In the data rows, 128 means zero.
Here is a table of points, one per row:
[152 154 148 167 175 131 172 133 118  67 116 143 141 136 171 146 132 103
 118 124 180 121  90 166 169 139 157 151 167 146 114 168 117 125 121 124
 183  93 205 162 103 130 201 138 115 110 131  94 101  81 117  66 118 134
 113 115]
[ 77  77  55 158 196 148 112 111 160 177  82 175 108 229 164 150 129 104
 113 176 114 154 138 125 150 178 193 130 118 129 115  58  81 128  89 121
 126 212  75 146 136 172 102 122 122 121  63 162 148 133 153 163  93 128
 124 155]
[172 176 134  89  85  54 116 100 110 132 131 115 112  87  82  93  93  86
 122 161 162  80 115 115 151 109 116 175 152  62  66 110  91 135 110 127
  86  15 141 139 158 148 155 115 142 154 167 110 116 168 134  90 203 108
 157 188]
[194 179 115 149 183  98 124 119 156 179  94 137  81 147 115  73 101  87
  64 155  81 106  80 128 135 147 136 103  78 128 140 101 137 180 132 137
 129 227  72 122 110 102 126 109 128 134  63 156 100 157 157 160  84 129
 166 174]
[ 46  98  93 145 100 169  93 105 137 121  83  48 101 124 109 107 152 165
 114 130 146 226 199 121 109 142 100 125 150 152 193 133 103 116 119 152
 178 149 130 138  86 163 114 127 168 136 102  94 102 131  95 137 150 159
  89 175]
[130  66 107 101  96 203 108 103  86  60  81 109 140 129 102 141 112 148
 131  69  66 145 171 150 119 123  84 131 108 141 163 152 153 114 145 127
 122 122  99 119 118 141  80 136 129 194 165 137 164 123 118 102  94 102
  43  70]
[128 105 134 166 158 232 149 154 130 130 110  91 131 139 121 128 112 136
  79  51  76 166 177 135 101 137  86  86 135 110 131 147 107 100 142 134
 149  83  83  74  94 175  87 119 153 146 129 122 109 123  95  88 114 162
  80 159]
[121 125 103 114 176  89 120 117 134 164 114 132 102 140 105 105  85  65
  95 165 125 131  62 125 127 158 144 115  80  99 148 104 143 195 142 135
 148 216 110 145 138 135 110 145 123 166 151 174 111 122  88 137 161 194
 219 156]
[145 146 134  97 101  83 158  66 101 151 154 157 105 160 113 149 102 113
 167 163 161 102  62  83 103 103 103 155 103  97 130 135 154 204 135 179
 135 117 123 111 147  98 110 143 131 165  80 107  86 133 138 163 211 164
 172 154]
[117 140 152 142 149 149 135 217 115 127 153  83 175  99 161 154 137 131
 178 145 163 147 105  80 111 122 137 117 145 167  89 101 116  72 151 110
 162 131 156 147 128  97 183 134 105  96 148 129 181 162 190 130  62  82
 135  83]
[130 132 120 116 151  76 120  88 143 167 115 136  90 162 147 131 120 129
 142 211 191 170 125 174 135 110 110  97  84 131 173 156 146 182 127 146
 148 206 134 155 172 146 118 124 128 187 151 188 127 157 142 190 192 167
 190 117]
[171 178 134 154 100 110 106 180 149 138 155 116 127  71 137 113 161 147
 153  90 104  77  60  84  85 108 139 111 200 183 106 136 117  88 130  91
 131 116 193 157 111 113 160 175 162 133 145  85 128  94 188 134  88 108
 152 117]
[ 64 119 101 197 179 162 125 142 198 185  85 147  67 178 111 137 123 103
 115 194 125 178 147 120 161 173 174  75  48 127 113 137 172 188 155 161
 150 208 112 137 118 153  71 115 163 140 128 173 159 154 164 200 106 138
  87 156]
[ 58  95  85 121 123 201 131 146 128 137 125  75 166 166 122 134 141 133
  97  76  84 190 165 130 118 153 139 133 179 157 159 157 143 140 111 117
 136  82 134 140 154 204 106 103  93 120 108 118 129 149 141 173 173 167
  76 144]
[121  81 155 146 122 182 135 131 126 125 148 151 168 102 152 159 134 170
 167 104 131 159 173 119  55  88 109 142 107 114 168 146 187 114 160 117
  94 128  88  88 120 130 109 138 115  81 135 121 162 126 109 162 118 140
 102  62]
[100 128 111  85  75  65 127  46 109 169 183 144 123 147 114 173 145 125
 129 140 128  67  97 110 144  94  74 131 120  97 153 161 124 157 120 162
 152 121 120 129 116  69  69  98 116 156 156 114 113 181 107 131 194  98
 160 143]
[153 196 195 116 107  95 161 108 128 168 176 121 118 148  81 157 118 104
 131 126 124  36 104 124 143  93  91 138 160 109 132 121 108 161 111 202
 120  76 128 115 144 110 102  98 114 156 144 109 111 157 143 131 234 118
 135 194]
[107 101  77 132 184 109 111 105 136 153  27 126  75 150 153 134 138 114
  90 188 135 159 158 142 140 153 112  80  59 102 132  62 121 141  98 134
 128 252 140 184 179 140  95 113 124 134  89 123  81 110 139 187 126 158
 166 146]
[125  75  78  52  77 163  92 101  91  82 139 186 196 174 139 128 114 164
 122  83  91 126 136 106  42  94 112 158 125 138 143 159 155 114 147 122
  94 131  93 109 159 193 135 116  89  92 110  98  81  83  50  63  76  75
  66  78]
[141 159 143 134 129  63 141 119 109  91 114  93  98 120 146 160 183 143
 133 159 159  57  64 109 138 122 130 143 167 101 111 147  92 135 123 115
  80  13  99 107 155 166 232 180 148 136 140 119 122 137 153 104 150 107
  72  80]
[152 153 150  84  98  78 117  64 103 115 175 143 112 117  45 114 130 125
 176 211 175  95 133 135 216 113  78 112 101  80 106 132  95 116  87 141
 112  59 147 118 114  95 117  94 117 133 126  87  96 127 122 102 197 139
 152 183]
[155 153 118  93 152  98 169 126 131 170 162 117  69 132 100 140  89 115
 136 162 168 126 137 178 165 161  90 120  64  94 155 137 130 175 115 130
 139 177 114 181 198 139 125 103  65 115  98 120 110 110 116 155 199 177
 199 175]
[ 85 110 154 142  88 149 135 156 137 105 164 147 182 105 158 118 130  94
 113  85 144 174 151 114  97  84 143 132 171 186 102 114 151 136 183 151
 158 130 174 141 129  89 176 171 165 120 151 143 178 129 186 161  67  96
 142  59]
[135 111 190 175 124 151 137 186 139 136 193 174 200 103 145  65  87 125
 134  86 166 152 141 109  97  92 153 125 132 156 139 113 145  93 129  93
 100 131 134  90  93  44  76 106  96  73 111 114 138 119 149 146 119  98
 128  92]
[157 146 194 153 103 144 128 148 131 124 184 179 192  93 157 117 147 185
 147  60 106 108 154 117 101 112 135  89  90 113 118  95 116  54 129 104
 143 165 127 125 125 109 128 112 123  87 119 160 165 118  86 103  62  75
 117 125]
[115 126 157 123  90 126 140 160 116  92 123  86 135  80 157 117 135 131
 116  83 147 146 180 158 135 160 187 141 181 181 132 130 176  98 138  87
  65 115 126 114 132  60 150 126 114  86  96 143 152  91 127  92  39  57
 152 112]
[ 86 110  94 151 215 112  86 106 152 182  71 152  96 143 119  87  80  78
  87 160  94 137 140 136 166 202 196 128 102 108 123 100 137 194 142 147
 133 202  94 156 138 151  78 106 169 162 114 178  96 112 133 199 145 178
 172 144]
[ 96  93 144  96  71 147  75 132 106 102  67  98 120 132 108 109 133 165
 126  87  59 138 162 132 121 135 103 129 129 116 133 170 148 121 145 123
 135 135  86  59 106 131  98 105 103 153 130 123 151 117 116 111 113 132
  24  90]
[117 136 125 140 161  97 158 159 144 122 119 102  99  90 162 164 187 143
 144 133 126  75  63 148 178 136 108 124 130  97  87 126 105 129 106 118
 130  50 186 164 140 144 211 144 140 146 155 134 136  94  96  40  94 108
  93 101]
[124  97 131  98  97 163 114 136  97  68 148 130 161 107 134 112 122 146
 158  70 114 154 159 144 101  88 165 141  99 106 109 104 121  57 107  73
 110 167 105  91 121 100 129 167 149  77 141 128 147 152  99 151  82  64
  76  72]
[171 107 164 111 116 215 129 130 114  53 114 130 145 138 100  99  82 159
 123  86  79  88 127  93  51  83 126 202 136 191 182 117 133  59  98  83
  62 128 101 116 145 142 103 115 111  79 139 129 151 141  68 118  86 129
 118 114]
[168 181 128 165 153 124 124 183 126  93 155 143 172 130 157 120 179 131
 147 133 127 154 135 134 165 158 157 156 196 168 106 156 142 127 160 129
 140  81 178 110  61  67 123 130 127 122 171 118 138  88 147 101 103 149
 178 128]
[157 144 107 135 102  81 126 132 144 108 134 114 117  90 165 172 161 117
 101 113 134 126 104 131 138 150 141 126 184 156  89 135  80  78 119  98
 144  81 202 166 113 133 199 154 143 107 134 144 138 118 149  68 105 148
 146 114]
[185 159 125 104 118  87 180 144 150 157 159 152 130  86 100 148 158 166
 184 174 168  85 137 175 186 132 123 132 151 113  92 131 106 126 127 163
 128  29 140  95  93 161 174 172 164 136 161  97 125 155 135  91 193 163
 154 176]
There is one direction along which these points spread out most. Where along it does each point below lie, from 0 to 99? 50 is the average, and the first point above lies past it. One standard deviation of the points above along it is 16.
[152 153 150  84  98  78 117  64 103 115 175 143 112 117  45 114 130 125
 176 211 175  95 133 135 216 113  78 112 101  80 106 132  95 116  87 141
 112  59 147 118 114  95 117  94 117 133 126  87  96 127 122 102 197 139
 152 183] 40
[ 46  98  93 145 100 169  93 105 137 121  83  48 101 124 109 107 152 165
 114 130 146 226 199 121 109 142 100 125 150 152 193 133 103 116 119 152
 178 149 130 138  86 163 114 127 168 136 102  94 102 131  95 137 150 159
  89 175] 48
[130  66 107 101  96 203 108 103  86  60  81 109 140 129 102 141 112 148
 131  69  66 145 171 150 119 123  84 131 108 141 163 152 153 114 145 127
 122 122  99 119 118 141  80 136 129 194 165 137 164 123 118 102  94 102
  43  70] 64
[124  97 131  98  97 163 114 136  97  68 148 130 161 107 134 112 122 146
 158  70 114 154 159 144 101  88 165 141  99 106 109 104 121  57 107  73
 110 167 105  91 121 100 129 167 149  77 141 128 147 152  99 151  82  64
  76  72] 70
[ 64 119 101 197 179 162 125 142 198 185  85 147  67 178 111 137 123 103
 115 194 125 178 147 120 161 173 174  75  48 127 113 137 172 188 155 161
 150 208 112 137 118 153  71 115 163 140 128 173 159 154 164 200 106 138
  87 156] 27
[185 159 125 104 118  87 180 144 150 157 159 152 130  86 100 148 158 166
 184 174 168  85 137 175 186 132 123 132 151 113  92 131 106 126 127 163
 128  29 140  95  93 161 174 172 164 136 161  97 125 155 135  91 193 163
 154 176] 48
[194 179 115 149 183  98 124 119 156 179  94 137  81 147 115  73 101  87
  64 155  81 106  80 128 135 147 136 103  78 128 140 101 137 180 132 137
 129 227  72 122 110 102 126 109 128 134  63 156 100 157 157 160  84 129
 166 174] 29
[155 153 118  93 152  98 169 126 131 170 162 117  69 132 100 140  89 115
 136 162 168 126 137 178 165 161  90 120  64  94 155 137 130 175 115 130
 139 177 114 181 198 139 125 103  65 115  98 120 110 110 116 155 199 177
 199 175] 26
[141 159 143 134 129  63 141 119 109  91 114  93  98 120 146 160 183 143
 133 159 159  57  64 109 138 122 130 143 167 101 111 147  92 135 123 115
  80  13  99 107 155 166 232 180 148 136 140 119 122 137 153 104 150 107
  72  80] 58
[107 101  77 132 184 109 111 105 136 153  27 126  75 150 153 134 138 114
  90 188 135 159 158 142 140 153 112  80  59 102 132  62 121 141  98 134
 128 252 140 184 179 140  95 113 124 134  89 123  81 110 139 187 126 158
 166 146] 24
[121 125 103 114 176  89 120 117 134 164 114 132 102 140 105 105  85  65
  95 165 125 131  62 125 127 158 144 115  80  99 148 104 143 195 142 135
 148 216 110 145 138 135 110 145 123 166 151 174 111 122  88 137 161 194
 219 156] 24
